Look-ups in named tables: a row name and a column name give one cell, copied from the table.

Table palol
	febo	tumageb	suritil	lafe	rutifu	dobu
raronin	6045	3892	1810	5748	5917	6015
gif	7252	3385	2828	6658	6462	6814
vig	5434	3503	3289	5376	5519	5554
rabiva	6081	3372	3188	5180	6136	5986
geluman	5435	4264	3199	4869	4790	5014
ramarud	5544	4143	2937	5341	4936	5965
mag	5143	5207	3352	5473	4269	5985
setil	6334	1123	2547	6203	7770	6436
gatiko	4877	4835	3778	5454	4357	4852
nin	8009	3843	2308	7019	5964	6003
zagemi	6763	2330	2648	5857	7140	6872

gif, rutifu: 6462
ramarud, lafe: 5341
geluman, lafe: 4869
geluman, rutifu: 4790
vig, rutifu: 5519
gatiko, rutifu: 4357
mag, tumageb: 5207
setil, febo: 6334
zagemi, suritil: 2648
setil, lafe: 6203
mag, rutifu: 4269
geluman, febo: 5435
raronin, lafe: 5748
gatiko, lafe: 5454
vig, lafe: 5376
zagemi, rutifu: 7140
rabiva, rutifu: 6136
raronin, suritil: 1810
geluman, tumageb: 4264
nin, febo: 8009
Which row has the largest tumageb? mag

Table roka
|  | likuza | rotuzo |
|---|---|---|
| sutezap | 61 | 143 |
| pelune | 159 | 195 |
| bifuv | 102 | 214 |
| vaf | 87 | 200 |
| vur | 25 | 130 |
| dofupi | 97 | 186 |
| fad | 19 | 152 |
| modek | 134 | 163 |
| butel | 88 | 186 |
| mufu | 137 | 68 |
| vebe | 128 | 82 |
| sepima | 119 | 148 |
| selo | 70 | 92 |
| fefano | 66 | 163 |

pelune, likuza: 159
bifuv, likuza: 102
dofupi, rotuzo: 186
mufu, rotuzo: 68
selo, rotuzo: 92
modek, likuza: 134
vebe, rotuzo: 82
sepima, rotuzo: 148

dudebam:
columns: buv, zerasi, bili, zaros, pes, lodezal, posav, dibuvi
koge: [-0.211, -0.081, -0.025, -0.188, -0.152, -0.091, 0.088, -0.103]
mov: [-0.291, -0.029, 0.108, 0.337, 0.074, -0.017, 0.505, -0.143]
kar: [-0.328, -0.022, -0.092, 0.249, 0.113, -0.035, 0.465, -0.129]
pamarap: [0.240, -0.047, 0.482, -0.200, -0.171, 0.183, -0.222, 0.543]
favar: [-0.239, -0.100, -0.101, -0.209, -0.212, -0.055, 0.019, 0.002]
vabego: [0.058, 0.228, -0.297, -0.121, 0.259, -0.233, -0.251, -0.570]
mel: [0.796, 0.125, -0.021, 0.067, -0.192, 0.477, 0.549, 0.534]
tez: [0.059, 0.225, -0.295, -0.119, 0.257, -0.234, -0.253, -0.568]
fanalel: [0.057, 0.152, 0.261, 0.257, -0.172, 0.283, 0.095, 0.263]
nanavi: [0.105, 0.213, 0.277, -0.013, -0.114, 0.201, 0.206, 0.224]
lur: [-0.027, 0.263, -0.207, 0.014, 0.352, -0.218, -0.320, -0.569]
palapam: [-0.186, -0.252, -0.241, -0.138, -0.265, -0.040, -0.215, 0.375]

What is the zaros of kar in dudebam?
0.249
What is the zaros of lur in dudebam?
0.014
What is the zaros of fanalel in dudebam?
0.257
What is the lodezal of nanavi in dudebam?
0.201
What is the dibuvi of tez in dudebam?
-0.568
What is the zerasi of koge in dudebam?
-0.081
What is the buv of koge in dudebam?
-0.211
What is the posav of lur in dudebam?
-0.320
What is the lodezal of koge in dudebam?
-0.091
What is the buv of nanavi in dudebam?
0.105
What is the buv of vabego in dudebam?
0.058
What is the bili of koge in dudebam?
-0.025
What is the bili of kar in dudebam?
-0.092
What is the dibuvi of mel in dudebam?
0.534
What is the zerasi of tez in dudebam?
0.225
What is the bili of tez in dudebam?
-0.295
What is the pes of palapam in dudebam?
-0.265

zil:
columns: razalat, tes, rifodoz, disopu, fatabud, netig, vazomom
lak: [-55.8, -53.4, -54.1, -58.9, -5.0, -31.6, 51.1]
kegef: [-14.2, -8.8, 31.2, 2.7, 31.3, -6.6, 64.6]
larivik: [94.3, 91.8, 91.6, 97.4, 43.1, 70.5, -11.1]
dafiba: [31.1, 27.2, -5.8, 17.3, 6.3, 28.8, -10.2]
zaz: [6.9, 11.5, 43.2, 21.0, 33.6, 9.3, 49.1]
rig: [-50.6, -47.1, -34.4, -48.4, 3.8, -29.5, 57.1]
fiv: [83.9, 80.5, 54.7, 76.2, 25.6, 65.4, -25.9]
matip: [-7.7, -6.7, -11.7, -11.0, 8.8, 1.6, 27.3]
vadusug: [50.2, 51.9, 67.8, 58.9, 38.2, 39.8, 19.5]
lufovuf: [89.1, 85.5, 72.3, 86.7, 34.4, 68.4, -19.8]

netig of larivik is 70.5
disopu of larivik is 97.4
disopu of rig is -48.4
tes of zaz is 11.5
tes of larivik is 91.8
tes of fiv is 80.5
razalat of lak is -55.8
disopu of kegef is 2.7
vazomom of larivik is -11.1

podumu =
|  | sisozib | sut | zez | sagivap | nuzas | fitoteb | lim |
|---|---|---|---|---|---|---|---|
| vabima | 33 | 67 | 34 | 82 | 88 | 78 | 31 |
| mene | 4 | 4 | 48 | 81 | 23 | 17 | 36 |
| gud | 18 | 65 | 41 | 67 | 53 | 19 | 43 |

gud, sagivap -> 67
mene, zez -> 48
mene, sut -> 4
gud, fitoteb -> 19
vabima, lim -> 31
vabima, fitoteb -> 78
mene, lim -> 36
mene, sagivap -> 81
gud, sut -> 65
mene, nuzas -> 23
mene, sisozib -> 4
vabima, nuzas -> 88
gud, zez -> 41
gud, sisozib -> 18
vabima, zez -> 34
vabima, sisozib -> 33

rodeko.csv
,voli,tup,met,nor,ruf,mikebug,mupera,varum,bika,kek
ravogut,64,212,117,107,179,163,189,62,138,105
dovum,65,210,117,58,227,142,181,66,148,40
misi,54,208,130,84,211,141,184,85,131,70
rur,91,174,97,78,212,153,177,88,152,69
matekit,102,156,111,80,186,160,187,137,161,60
guvepa,45,219,137,70,220,143,186,101,144,46
vos,94,157,161,96,149,110,151,108,109,114
kug,102,157,112,84,184,156,179,127,140,81
duf,109,162,92,57,195,194,204,141,181,41
deze,116,131,172,94,156,104,164,139,101,87
gat,99,181,88,49,218,185,175,115,163,49
pireka,97,179,96,47,204,187,192,131,168,48

What is the kek of matekit in rodeko?
60
What is the mupera of ravogut in rodeko?
189
What is the met of matekit in rodeko?
111
What is the bika of rur in rodeko?
152
What is the mikebug of guvepa in rodeko?
143
What is the ruf of rur in rodeko?
212
What is the nor of guvepa in rodeko?
70

mibel =
cols = kurovam, dumilid, dav, mag, kefib, git, lefafak, lenove
fivu: [47, 196, 98, 224, 133, 105, 107, 111]
vusala: [110, 141, 169, 103, 77, 74, 162, 63]
givuzu: [130, 86, 64, 115, 152, 169, 63, 180]
nepez: [154, 84, 144, 50, 90, 114, 142, 104]
ledop: [124, 92, 68, 144, 160, 168, 62, 158]
ris: [136, 114, 182, 59, 53, 80, 181, 40]
nunone: [196, 26, 123, 16, 121, 148, 108, 144]

nunone, lenove: 144
vusala, kefib: 77
nunone, git: 148
ledop, dumilid: 92
fivu, mag: 224
ris, kurovam: 136
ledop, mag: 144
givuzu, git: 169
vusala, lefafak: 162
ledop, kefib: 160
nepez, git: 114
ris, kefib: 53
fivu, lenove: 111
nunone, lefafak: 108
vusala, kurovam: 110

Table fabuza
	vefe	lugozap	dinisim	ledake	nul	lebudi	fakozam	malemo	lazi
pinatib	0.208	-0.077	0.321	-0.586	-0.320	0.394	0.604	0.428	-0.189
vituk	0.488	-0.308	0.449	0.013	-0.285	0.453	0.048	0.268	-0.321
dusa	0.115	-0.097	0.166	-0.195	-0.279	0.230	0.204	0.312	-0.096
tololad	0.175	-0.077	0.393	-0.574	-0.356	0.322	0.622	0.336	-0.229
mif	0.131	-0.285	0.433	-0.326	-0.289	0.401	0.445	0.419	-0.217
nukesif	0.088	-0.112	0.278	-0.487	-0.306	0.304	0.502	0.402	-0.144
ronaru	0.097	-0.090	0.120	0.184	-0.099	0.091	-0.093	0.098	-0.094
seg	0.378	-0.405	0.535	0.261	-0.168	0.307	-0.094	0.238	-0.348
pem	0.344	-0.378	0.495	0.240	-0.120	0.288	-0.073	0.251	-0.318
lavonik	0.106	-0.085	0.290	-0.558	-0.294	0.327	0.570	0.412	-0.142
dif	0.091	-0.046	0.102	0.259	-0.177	0.029	-0.145	0.077	-0.107
getik	0.086	-0.114	0.264	-0.467	-0.329	0.313	0.480	0.418	-0.143
tase	0.009	-0.168	0.361	-0.576	-0.395	0.406	0.638	0.483	-0.122
lim	0.191	-0.132	0.362	-0.187	-0.196	0.203	0.267	0.212	-0.217

nukesif, ledake -> -0.487
dif, lebudi -> 0.029
getik, dinisim -> 0.264
vituk, lazi -> -0.321
tase, lugozap -> -0.168
mif, nul -> -0.289
Row with the largest malemo: tase

